In the data rows, zero lies at 7.5, halfway between 7 and 8.
Here are some numbered points:
[5,3,6,8,9,6,7,9,5,2,7,14,7,5,8,12,9,10,8,5,5,1,7,5,
 5,7,11,9,7,4,12,6,6,10,5,8,8,6,11,9,9,8,6,13,11,7,6,3,
 4,10,7,10,6,7,8,5,4,8,8,7,14] 0
[7,0,5,7,14,5,12,9,7,0,3,11,9,9,4,9,10,6,5,0,5,3,9,5,
 7,10,9,10,9,0,10,3,6,7,7,5,12,6,12,9,8,0,12,6,5,12,0,3,
 2,12,3,15,6,13,6,10,8,10,9,10,11] 1
[12,15,15,7,0,7,0,5,4,15,15,0,11,4,13,0,2,13,15,15,11,8,7,11,
 8,10,8,3,7,15,1,5,15,4,0,8,4,3,1,10,3,11,6,12,8,8,15,11,
 15,0,10,0,4,0,5,0,10,7,0,0,2] 2
[8,9,12,14,7,5,6,5,8,14,11,5,9,6,8,0,6,11,12,7,9,15,10,2,
 6,10,6,6,7,10,3,9,8,6,8,8,5,6,6,4,3,11,10,7,8,10,10,9,
 10,4,6,2,6,8,8,7,5,4,8,6,4] 3
[8,4,4,9,10,14,13,6,15,0,5,15,3,14,0,11,2,4,0,3,6,5,14,12,
 12,6,6,11,7,5,11,9,7,10,10,4,14,12,11,9,13,11,9,0,0,5,0,7,
 3,10,6,12,4,15,9,6,14,12,3,10,7] 4
[6,10,13,10,9,6,6,11,7,11,14,6,11,4,8,5,8,11,15,10,10,6,7,6,
 13,10,8,6,7,9,3,6,7,4,4,6,10,7,3,7,9,8,6,10,9,5,13,11,
 12,11,8,2,9,10,10,6,5,2,10,9,10] 5
[14,9,11,5,9,10,4,1,4,12,13,6,7,10,13,5,9,11,13,8,14,11,10,10,
 6,8,7,10,6,15,6,6,12,7,7,6,3,5,3,9,5,6,10,8,11,8,11,11,
 12,5,10,0,11,4,9,4,7,5,4,5,4] 6
[0,8,11,5,8,0,5,15,0,15,7,3,13,3,15,0,13,7,15,10,9,8,2,2,
 3,6,12,5,5,12,3,5,7,10,0,8,1,3,0,1,4,12,9,6,14,15,15,11,
 10,7,8,0,10,0,7,7,2,0,11,4,8] 7
[11,8,10,7,11,10,9,7,13,1,11,9,2,8,8,10,6,9,2,9,7,10,7,11,
 7,9,7,9,9,12,11,7,12,8,15,10,8,9,15,11,9,7,3,10,1,3,0,6,
 6,4,4,11,11,14,11,4,9,11,2,6,4] 8
[8,9,2,4,3,6,12,8,0,11,5,3,6,9,5,12,15,5,7,5,5,9,5,8,
 6,6,11,12,10,3,8,7,11,8,5,11,7,9,7,9,11,7,8,9,11,9,11,6,
 5,10,5,13,5,4,6,8,5,7,11,6,13] 9
[4,8,12,8,9,5,11,2,9,1,9,13,5,6,6,6,8,3,6,8,4,9,7,6,
 7,5,6,6,9,5,6,12,5,9,7,7,12,5,10,8,6,3,7,11,9,8,0,7,
 7,12,7,10,7,10,9,10,8,6,9,10,7] 10
[8,9,6,9,7,7,8,6,14,2,5,12,1,9,4,8,6,6,0,9,6,10,13,7,
 8,5,0,10,10,7,8,6,6,6,7,7,11,10,12,10,13,3,1,6,4,8,2,6,
 0,7,6,11,7,14,9,6,11,12,1,13,4] 11
[15,3,6,5,6,12,3,7,12,6,7,3,5,10,4,10,8,9,4,13,7,7,7,11,
 11,10,4,7,5,8,14,7,8,9,14,6,7,12,9,8,6,10,8,10,6,5,9,9,
 7,5,6,9,8,12,8,8,11,12,4,3,7] 12
[8,5,12,8,10,10,5,2,12,2,9,11,3,5,4,8,9,9,0,5,3,7,8,10,
 7,8,6,9,6,7,7,6,6,6,10,9,10,11,12,7,9,7,5,5,5,5,0,10,
 10,6,7,13,6,15,9,6,14,10,6,11,8] 13
[3,10,15,10,3,4,2,11,4,15,10,0,15,8,13,0,11,12,15,10,10,6,4,6,
 4,7,11,4,3,15,0,6,10,9,4,8,1,2,0,8,2,12,10,6,15,10,15,10,
 15,2,8,0,8,0,2,9,4,0,5,5,10] 14
[5,6,2,4,6,5,13,9,2,6,13,8,6,9,7,9,4,8,12,9,7,12,9,7,
 2,6,9,5,14,3,8,10,11,13,7,6,7,1,4,9,9,10,11,5,5,11,12,4,
 4,9,12,1,6,3,9,10,7,7,9,8,9] 15
[7,8,4,5,5,6,10,7,5,4,9,2,1,8,3,9,15,2,2,8,3,10,8,7,
 6,4,5,5,10,2,3,5,7,11,7,8,11,11,6,6,12,6,11,9,7,12,7,7,
 2,8,6,7,6,5,11,8,10,10,13,12,9] 16
[11,11,9,5,6,15,12,3,15,1,7,9,1,10,3,11,4,11,4,10,9,10,14,5,
 10,6,4,6,6,11,11,12,9,5,12,10,14,9,15,15,8,6,2,10,1,0,1,1,
 5,2,7,14,6,15,5,5,15,14,2,8,5] 17
[1,4,1,10,8,6,9,10,8,3,6,12,11,9,6,3,1,3,2,9,5,5,7,7,
 8,9,6,9,9,1,7,9,5,10,8,6,9,11,10,7,6,9,6,9,6,6,3,6,
 5,7,9,15,7,9,6,13,9,8,14,12,11] 18
[4,5,9,7,10,9,10,11,7,8,3,8,9,3,2,7,7,4,2,4,5,2,2,9,
 6,9,6,5,9,7,5,7,5,5,8,7,6,8,13,8,9,2,11,8,6,5,7,11,
 4,11,4,9,6,3,5,9,7,9,14,11,12] 19
[8,6,8,9,7,9,4,8,8,15,10,5,13,8,13,3,5,9,15,12,11,8,4,6,
 5,5,9,3,7,13,7,5,9,8,7,5,4,6,3,10,0,14,7,8,8,8,14,8,
 15,4,9,0,4,8,6,9,4,4,1,3,7] 20
[12,10,5,11,5,11,7,3,11,8,9,0,9,10,14,10,5,7,2,11,9,9,6,11,
 12,8,0,7,6,12,7,7,11,9,10,10,7,8,12,2,4,12,6,7,7,5,9,12,
 11,4,8,7,9,12,9,3,9,12,5,2,2] 21
[3,8,6,6,14,4,13,6,5,5,5,9,10,8,1,11,10,9,10,5,5,9,8,5,
 9,8,11,2,9,8,4,10,2,7,7,5,8,4,10,10,5,7,10,3,11,4,7,6,
 6,12,4,7,7,10,3,8,10,13,11,12,4] 22
[7,10,4,2,11,6,7,9,4,7,7,4,0,6,5,7,15,6,12,4,6,9,8,6,
 5,8,12,12,10,4,11,3,8,8,7,10,6,7,8,10,12,2,6,5,13,14,11,10,
 3,13,6,15,12,8,10,10,3,7,13,11,15] 23
[12,10,7,9,10,12,8,7,13,1,5,8,4,3,2,13,5,9,3,9,6,10,13,5,
 14,11,6,12,8,14,14,8,10,1,13,10,8,7,13,15,7,4,3,11,0,1,0,3,
 4,4,7,15,7,11,11,6,11,15,1,14,4] 24
[8,9,3,7,6,9,10,6,8,4,2,12,1,7,9,10,7,6,0,5,9,9,13,7,
 6,10,10,11,9,4,10,10,8,7,10,6,11,6,12,7,9,3,4,8,3,5,3,7,
 4,7,11,15,5,12,7,7,9,9,5,1,7] 25
[1,8,11,5,9,2,6,4,6,5,4,3,7,8,4,8,11,4,9,10,6,8,2,8,
 4,4,9,6,6,6,7,4,10,4,5,6,2,8,6,9,8,5,14,7,7,12,9,7,
 8,7,12,9,9,2,7,8,5,8,8,6,10] 26
[6,10,9,8,8,8,6,10,11,7,3,3,2,3,4,11,7,11,4,0,8,6,5,7,
 10,7,7,9,8,10,9,7,6,6,8,8,7,9,14,12,4,5,6,5,10,6,2,8,
 4,6,6,13,8,8,7,2,2,13,4,8,13] 27
[10,8,5,6,8,7,9,8,12,2,8,6,3,8,4,14,9,2,0,8,4,11,9,9,
 10,9,5,8,9,7,15,4,11,6,10,7,10,12,13,5,8,4,6,10,7,4,3,5,
 2,10,3,15,9,9,8,4,9,10,7,8,5] 28
[10,6,6,5,9,8,15,6,11,5,8,2,5,7,2,9,8,5,3,3,11,6,5,9,
 7,6,8,3,11,4,11,6,6,5,9,5,11,7,12,9,10,8,10,6,5,6,3,7,
 9,9,7,12,3,10,8,10,7,11,10,8,10] 29
[7,10,4,8,8,4,6,8,11,10,8,7,9,7,7,7,8,7,5,7,8,8,6,9,
 9,10,3,8,8,5,8,10,5,4,7,7,12,7,9,11,9,9,4,6,8,9,4,9,
 7,10,3,9,9,5,9,8,9,6,11,11,6] 30
[6,4,5,9,8,6,7,8,10,6,8,13,7,9,6,6,7,2,6,9,4,3,9,5,
 3,0,7,13,9,3,5,9,4,8,8,8,11,7,5,4,5,11,7,1,7,11,5,6,
 4,13,5,7,6,9,7,11,9,9,15,13,11] 31
[11,6,3,8,11,14,6,5,13,0,5,11,9,7,6,11,5,12,0,4,8,9,8,11,
 14,9,6,7,11,8,7,10,5,3,12,9,12,8,12,12,9,8,5,8,5,2,0,8,
 7,6,8,14,7,13,9,8,12,14,3,6,9] 32
[0,10,8,11,7,9,12,9,12,1,13,7,3,10,4,4,5,5,3,9,0,6,5,8,
 8,4,5,13,7,8,6,8,7,5,5,8,9,7,10,6,13,6,10,5,5,4,0,6,
 5,10,4,10,9,8,9,10,10,6,6,9,5] 33
Which two points above are nearest to each new point, looking only along the 6 directions in which the numbered points spread most? Their numbers follow each, nearest first.
[8,6,3,8,9,9,7,11,4,4,4,5,8,5,7,10,9,8,5,7,5,6,10,6,
 8,11,11,5,8,4,8,10,6,7,8,12,8,3,7,9,9,5,9,7,10,10,9,9,
 8,8,9,10,10,10,7,9,9,7,10,7,9] -> 0 29
[8,4,5,8,9,10,7,10,6,3,5,10,8,10,8,12,7,6,5,6,7,4,4,5,
 10,5,6,11,6,2,9,7,3,6,11,9,10,4,12,5,10,8,4,4,8,11,6,7,
 5,13,7,14,7,9,7,9,9,6,14,10,12] -> 29 18
[5,8,7,6,7,4,11,7,7,8,6,6,1,5,7,10,9,7,9,3,12,5,9,9,
 11,2,8,5,8,3,8,8,3,10,11,6,10,5,3,7,8,10,8,6,4,7,2,7,
 8,6,2,6,8,10,7,7,7,10,6,10,10] -> 30 29
[11,8,4,6,8,6,12,7,10,5,6,11,7,6,4,10,5,7,2,12,7,2,10,11,
 6,9,8,2,11,2,8,7,4,7,4,7,7,11,9,5,6,9,7,6,4,11,7,9,
 3,11,5,12,10,6,5,8,8,7,12,10,8] -> 29 30
[10,4,6,7,6,7,13,7,8,5,8,9,7,7,5,10,8,9,4,5,6,7,6,9,
 9,9,7,10,13,2,10,13,7,3,5,5,7,12,13,5,10,5,8,6,2,8,3,3,
 2,9,7,13,4,5,10,6,8,10,10,11,9] -> 29 25
[2,9,10,7,9,5,8,10,8,6,5,11,10,8,3,11,4,11,4,5,6,8,7,6,
 7,4,13,7,7,3,8,4,5,8,5,7,5,3,10,8,6,8,8,8,3,10,1,8,
 8,10,7,6,5,9,13,9,6,10,9,12,12] -> 22 0
[6,11,5,10,2,8,4,12,6,15,9,6,14,4,15,4,4,8,15,14,4,7,3,4,
 8,6,7,4,7,15,1,8,7,7,2,8,1,6,1,5,5,12,10,8,15,11,15,9,
 15,6,9,0,7,2,6,9,5,4,8,5,6] -> 14 20
[10,10,5,6,7,9,11,4,6,8,8,12,5,9,7,12,3,11,3,2,12,10,11,7,
 4,5,4,9,10,4,8,9,11,6,8,8,10,8,10,12,8,5,9,3,2,7,2,1,
 9,6,6,8,8,7,13,6,10,10,6,9,8] -> 25 29
[8,1,2,9,6,8,10,9,10,6,6,14,7,7,7,11,7,7,0,10,9,5,5,12,
 8,6,6,8,6,6,12,14,8,13,10,10,6,9,11,9,9,12,9,6,7,8,4,8,
 4,11,7,14,10,15,6,12,14,9,10,8,6] -> 29 18
[8,1,1,7,8,11,12,7,6,2,0,15,3,10,0,15,6,10,1,1,6,6,11,6,
 9,9,7,8,7,0,13,11,4,8,10,0,9,4,11,9,8,10,3,4,9,1,2,8,
 2,12,8,11,9,11,9,11,9,2,11,11,15] -> 1 29
[3,9,10,10,12,3,6,11,11,9,9,10,7,7,8,8,11,5,5,7,7,1,11,5,
 8,8,3,7,10,9,6,5,6,5,7,9,11,9,8,1,11,8,5,11,7,10,5,11,
 6,10,6,11,11,10,7,6,9,7,8,11,8] -> 30 10
[8,11,12,5,6,10,7,6,6,14,8,1,10,7,9,7,6,8,14,12,6,10,12,3,
 9,6,10,3,9,12,8,6,8,8,6,10,8,4,4,7,7,4,4,11,6,8,4,2,
 12,7,10,0,5,3,5,4,6,12,0,4,4] -> 6 3
[4,5,13,8,1,3,0,5,0,15,11,3,15,1,15,0,9,8,15,15,9,6,6,6,
 8,5,12,6,7,14,1,6,5,8,4,11,0,6,0,6,4,13,10,7,15,14,15,9,
 15,5,12,0,5,0,3,8,3,0,11,5,9] -> 14 7
[1,4,1,2,7,8,10,8,8,5,6,10,8,9,9,6,9,2,9,7,11,9,10,12,
 6,4,9,8,11,0,6,10,8,11,6,5,5,3,10,7,7,7,11,4,4,7,5,7,
 2,5,7,7,9,7,11,11,5,4,13,9,10] -> 31 22
[3,10,15,7,7,8,1,11,0,15,10,2,15,5,15,0,3,12,15,13,11,6,7,7,
 2,9,13,5,3,15,1,4,7,8,0,6,0,4,0,5,0,10,4,8,13,15,15,13,
 15,1,11,0,7,0,4,12,0,0,1,6,0] -> 14 20
[9,6,14,5,5,7,4,6,6,13,8,4,6,6,13,5,9,12,11,8,12,10,5,10,
 10,7,9,7,7,15,8,3,11,5,9,4,6,4,4,8,5,8,7,11,6,6,10,9,
 5,3,11,7,7,2,12,3,6,2,4,3,4] -> 6 3
[6,5,13,8,14,4,5,10,3,5,6,12,10,6,3,9,12,7,5,0,5,7,12,5,
 8,13,8,8,6,9,8,8,3,1,12,7,10,9,6,6,6,7,7,3,12,8,5,11,
 10,9,9,8,7,12,7,9,8,2,7,11,10] -> 22 19
[5,9,7,9,6,7,4,11,6,14,6,7,12,4,10,2,11,10,15,7,10,8,8,6,
 8,4,11,7,6,10,5,5,6,7,4,11,1,6,4,6,8,6,5,11,10,9,14,10,
 14,5,8,2,9,6,6,7,3,6,5,7,6] -> 5 3
[12,6,10,6,3,5,2,4,6,14,12,5,8,8,10,11,4,13,13,8,15,9,8,7,
 11,5,11,4,8,15,6,7,10,9,9,6,7,5,7,8,10,7,5,13,10,7,12,11,
 9,5,13,8,5,6,4,5,5,5,6,5,9] -> 6 20
